Named moves (each a turn or a mirror), then the moves between two rows, first move first; the first pair answered:
move Q:
[-3.2  0.2 -1.8 -2.3 -1.9 -2.8  1.6  1.4 -4.2  3.6  5.6  4.0  6.2  0.1]  ->  [ 0.2  3.7 -0.3  1.9 -2.4  2.5  6.0  4.3 -0.9  2.3  7.3  2.2  2.5 -0.3]
[  4.2 -17.9   6.5   6.9   1.9   1.6   5.5  -5.3  -1.0 -15.4  14.9   2.5
  -4.5   9.5]  ->  [  1.4 -22.9   3.7   2.3   1.9  -4.4   0.6  -8.0  -3.8 -13.7  11.6   5.3
   1.5   9.0]
[  8.3   1.8   7.7   9.2   5.1   7.1   2.5   4.1   1.4   9.4  -0.3   2.6
 -20.6 -19.9]  ->  [ -1.4  -6.6  -0.3  -4.6   4.7 -12.6 -11.7  -3.4 -10.1  13.1  -7.4   9.3
  -5.3 -18.1]
move A:
[  2.6   0.0   2.9  -9.0   2.4   0.1  -5.3   2.0   8.4  -2.8  -8.1 -14.9
   3.5  -0.8]  ->  [  6.9  -2.7   4.8  -5.8   3.9  -1.8  -5.8   0.6  10.3  -4.0  -6.4 -15.1
  -1.5   0.8]
[ 14.6  -4.3   2.6   0.4   6.8  -5.3  -9.9  -6.9   8.5  -2.3   2.8  -0.7
 -10.7   3.3]  ->  [ -1.2   6.3 -10.1 -15.3   0.3   1.5 -11.9  -4.5   6.3   2.0  -2.9  -2.0
  10.5  -6.6]
[ 1.2  2.1 -4.2  5.3 -3.5 -4.3 -4.0  7.1 -4.4  3.5 -1.1 -1.7  7.1  8.9]  ->  [ 4.0  0.9 -2.0  6.4 -3.3 -5.4 -4.1  5.7 -4.4  2.2 -0.7 -1.9  5.0 11.4]
[ 3.6  1.9  2.2  0.0 -2.2  3.8  8.0  3.1  7.8 -4.1  3.2 -5.6  1.4  8.9]  ->  [-0.4  3.6 -0.4 -3.4 -1.5  4.2  8.0  3.6  7.2 -3.8  3.0 -6.4  5.6  6.7]
move J:
[ -8.2  14.9  -6.2  -9.9  -2.1  13.3   5.3   8.6   5.4   2.9  -2.3  -5.2
   8.8 -12.7]  ->  [ -4.5  12.0  -5.5  -5.2   0.1  14.4   0.1   8.8   0.7   8.0  -3.5  -4.1
  -1.2 -21.5]
[ 12.2  -6.4   2.3  24.6  -0.3  -8.5  10.8  -5.1 -10.4 -10.8   5.6   4.7
 -15.0  13.1]  ->  [  9.1  -4.6   0.6  19.0  -3.6  -9.5  14.6  -3.8  -6.5 -15.2   5.3   3.7
  -5.8  22.2]
[-0.8  3.4  2.0 -3.6  0.5  7.4  4.6  3.5 12.3 -1.9  2.4 -7.9  0.5  4.1]  ->  [ 2.0  2.4  3.2 -1.6  2.1  9.0  0.8  4.2 11.9  3.2  2.4 -7.6 -5.6 -2.5]
[ 2.0  5.7  2.0 23.5  2.9  6.7  7.7  3.1 -2.0 -0.1 13.0  1.1  6.2  3.0]  ->  [ 1.7  5.7  1.5 22.6  2.6  7.7  9.0  1.4 -3.4 -0.3 12.9  0.9  7.1  2.9]
Then:
Between the rows of a pair lie two moves.
[ 0.4  9.2 -0.9  1.4 -0.5  9.7 10.6  3.5  6.9 -5.0  1.0 -1.7  0.5 -7.1]  ->  [-5.0 -1.2 -6.1 -7.9  1.3 -9.4 -4.4 -5.3 -2.5 -1.0 -4.0  5.0  9.8 -5.7] -> A then Q
[ -7.1   0.0 -12.3  -4.1  -3.5  -6.1 -13.9  -7.7 -23.7  12.0  -9.1  10.7
   3.0 -20.7]  ->  [  2.3  15.6  -3.6  12.4  -5.3  21.2   6.2   5.2  -8.6   7.4  -1.5  -1.3
 -11.4 -23.1] -> Q then A
[ 10.2  -4.5   1.7  11.1  -2.4  -2.4   0.5   2.2  -4.2   0.4   4.2   0.1
 -15.8  -3.6]  ->  [ -2.6  -4.4  -8.7  -4.7  -5.1 -10.0  -9.1  -2.1 -10.8   4.3  -1.9   4.0
   1.5  -6.7] -> Q then A
[ 6.3  5.8  4.5 12.4 -2.0 10.7 12.7  3.6  5.9 -8.9  1.4 -5.3 -8.3  7.1]  ->  [-5.7 14.7 -5.3  0.7 -7.3 16.2  9.7  3.7  2.9 -4.7 -3.1 -4.8  5.9 -3.8] -> J then A
[ -4.0  -9.9   1.0   2.9  -6.7 -13.1   6.1  -2.0   1.8 -15.8   5.7  -1.2
  14.7  29.5]  ->  [ -0.8   0.3   4.6   8.2  -8.5   1.5  16.2   4.8   9.0 -15.5   7.4  -6.7
   9.9  26.7] -> A then Q
[ -2.0  13.2  -5.9  16.4  -8.6   4.9  12.3   0.7 -13.8 -10.8  -1.8   5.6
   6.9   0.0]  ->  [  5.0   2.0  -1.1  20.2  -2.7  -5.0   7.7  -4.9 -14.6 -11.7  -0.4   9.4
  -0.1   6.3] -> Q then A
[-0.3 11.6 -3.4  9.2 -4.9 10.4  9.7  4.1 -2.5 -2.9  2.6  3.7  2.6 -2.4]  ->  [ 6.7 -3.2  0.8 12.3  1.0 -6.1 -0.6 -4.1 -8.7 -1.3  1.8  9.5 -5.0  5.0] -> Q then A
[ -2.2  10.5   0.3   3.7 -20.7  19.0  32.5   4.3  16.7  -9.8   1.6  -8.9
   5.5  15.6]  ->  [ 10.5 -23.3   8.3   8.6  -9.3 -21.3  11.4 -12.7   4.8  -9.1   1.7   2.7
  -5.1  32.5] -> Q then A
[ -8.1  -6.9  -2.3  -4.0   1.0   1.6   6.2 -10.8  -9.8  -6.1   3.9  10.0
   8.2  14.4]  ->  [ 0.1 -5.1  3.7  5.3  1.3  8.6 13.1 -6.9 -4.4 -9.4  8.7  7.3 -1.9 16.5] -> A then Q
[ -0.4 -15.4   3.4  -7.7   1.2 -18.1  -6.7  -3.5  -0.1  -1.8   0.3   0.7
   1.2   9.0]  ->  [-10.9   6.6  -3.4 -13.5  -7.1   6.4   6.3   6.2   6.8  -1.9   1.1  -6.6
  12.8  -3.0] -> Q then A
[-8.4 15.8 -6.0 -2.1 -7.1 17.2 10.2  7.2  1.8  0.2 -0.4 -4.8  3.9 -6.9]  ->  [ 11.5  -7.7   8.3  14.0   4.5  -6.1   1.3  -1.0  -0.6  -3.0   4.2   1.6
 -18.5   8.1] -> Q then A
[  1.8  -9.5  -6.1 -12.2   0.6   1.4  -8.9  -5.9   1.4   5.2  -4.5   3.7
   1.3  -2.9]  ->  [ 3.0  0.7 -5.2 -6.7 -2.2 15.3  1.0  1.3  8.3  2.6  1.1 -2.5 -3.9 -6.5] -> Q then A
[ -0.8  19.5  -5.2   7.9  -5.1  18.9   6.4   8.0  -6.5   2.0  -1.0   2.2
   2.1 -14.5]  ->  [ -2.8  -2.3  -7.7  -3.0  -0.7 -12.3 -13.5  -6.7 -19.9   5.0  -5.8  12.8
   7.3  -6.8] -> A then Q
[ 5.2 -6.1  3.0  4.9  0.7 -5.2 -0.3  0.4  1.2 -2.5  4.0 -0.8 -3.1  4.4]  ->  [-1.9  3.6 -0.7  1.4 -5.1  5.9  5.3  4.6  3.9 -0.9  3.1 -4.5  2.0 -0.7] -> A then Q
[ -6.5   1.5  -7.8 -17.1  -4.0   4.1   0.8   4.0  13.3  -3.1   3.0  -4.9
  12.2   4.4]  ->  [  4.0 -14.0  -0.5  -9.1   1.9 -10.9  -5.9  -3.3  10.0  -4.4   5.3   0.6
   0.8  13.0] -> A then Q
[  5.1  10.0   4.0   3.7   3.5  20.9   6.5   8.6   7.8   8.8  -1.9  -7.4
 -14.9  -8.9]  ->  [-12.0   0.8  -8.8 -17.4   2.2  -1.0 -12.3  -0.8  -7.0  14.6 -12.4   1.9
   7.8 -11.0] -> A then Q
[ -1.9 -16.8  -1.1  -2.1   6.2  -1.6  -8.5   3.6   4.3  -2.0  -6.1  -4.6
 -14.6   9.7]  ->  [ -6.2  -2.7  -2.4  -4.3   1.5  16.4   1.1  12.1  10.3  -3.4  -4.8  -8.9
 -10.3   1.5] -> A then Q
[-6.4 -6.8 -5.6 -6.3  2.7 -2.1 -9.5 -0.1  1.0 -0.8 -9.8  2.0 -4.5  0.2]  ->  [-6.7  2.6 -4.7 -3.1  0.8 10.1 -0.9  6.2  7.3 -2.5 -7.7 -2.4 -5.9 -3.4] -> Q then A
[ -2.7  12.5 -12.4  -8.6  -2.7   8.7  -0.9   6.4   3.7   2.5  -7.2  -2.2
  17.0  -7.6]  ->  [ 10.6 -11.9  -2.9  -1.3   7.2 -17.1 -14.1  -4.3  -2.7  -0.2  -5.9   5.1
   1.2   5.6] -> A then Q
[ 2.5  6.6  0.0  3.6 -2.8 13.3 10.9  2.8  1.5 -1.1  4.0 -0.7 -2.6  2.8]  ->  [ -5.6  -3.9  -7.1  -6.5  -3.1  -3.2  -6.2  -6.0 -11.4   3.0  -1.9   6.2
   6.0  -0.2] -> J then Q
[ -1.5  -6.7  -2.9 -11.1   3.4  -3.9 -13.5  -4.3   0.1   7.7  -1.6   2.6
  -0.1 -14.0]  ->  [ 10.1  -6.3   6.8   1.4   6.8   3.3  -7.0  -1.2   6.4   3.3   4.2   0.3
 -14.8  -9.8] -> A then Q
[  1.0 -11.5   3.7 -17.9   6.3  -8.6   2.9   2.3  13.0   0.0   1.2  -6.6
  12.0  14.4]  ->  [ -0.9  -2.8   3.0 -16.0   2.8   2.4  11.1   6.9  17.5  -1.0   0.9 -10.6
  11.8  10.8] -> Q then A
[-10.9 -11.5 -10.5  -2.2   2.3 -18.6 -15.5  -9.6  -9.5   4.9  -4.4   9.2
  10.0  -2.8]  ->  [ -9.9  16.6  -8.5   5.5  -5.1  19.5  11.3   7.4   6.3   0.9   1.1  -3.7
   4.6 -13.1] -> Q then A
[ -8.1   5.9  -1.2 -25.0  -1.7   7.3  -3.7   3.6   6.4  11.5  -4.0  -8.8
  13.5 -11.8]  ->  [  9.7 -18.7  12.3 -10.8   8.8 -15.9 -11.1  -3.9   3.3  10.7   0.2  -2.2
  -6.3   3.4] -> A then Q
[-3.2 -6.8 -5.1 -1.5  4.8 -8.0 -2.2 -3.7 -1.9 -5.2 -0.4 -1.4  5.1  5.1]  ->  [-5.7  3.3 -5.7 -1.4  1.8  5.9  6.5  1.6  3.3 -5.5  1.2 -5.8  6.7  1.8] -> Q then A
[ -5.1   6.5  -7.8   5.4  -3.1   5.1  -2.2  -1.7 -15.2   7.8  -6.1  11.9
  -2.8 -26.1]  ->  [  4.9   4.1  -0.6  17.8  -0.1   8.1   2.1  -1.4  -9.9   6.4  -1.3  10.7
 -17.1 -21.4] -> Q then A
[ -9.2  21.4  -8.4  10.9 -12.5  21.2   9.8   5.6 -13.5   1.9  -1.0  -0.7
  -2.7 -13.5]  ->  [ 10.0  -5.6   5.2  24.8  -0.3  -4.9  -0.4  -5.0 -18.7   0.2   3.5   6.0
 -24.9   2.0] -> Q then A
[  6.2  -2.6   5.6  13.3   5.0  -3.3  -0.2  -2.5  -3.8  -4.5   3.7   3.7
 -15.7  -5.1]  ->  [ -8.2  -0.9  -7.4  -3.8   0.5  -8.6  -8.5  -5.5 -14.0  -1.2  -4.1   8.3
   4.3  -9.4] -> Q then A
[-15.3  17.4  -1.4  -5.1 -11.4  -4.1   4.3   7.3 -10.6  -3.3  -0.6   3.9
  21.8 -12.0]  ->  [ 8.8 11.8 18.2 21.9 -3.7 -0.3 15.2 10.4 -0.4 -8.1 10.2  0.4 -9.5 -2.2] -> Q then A
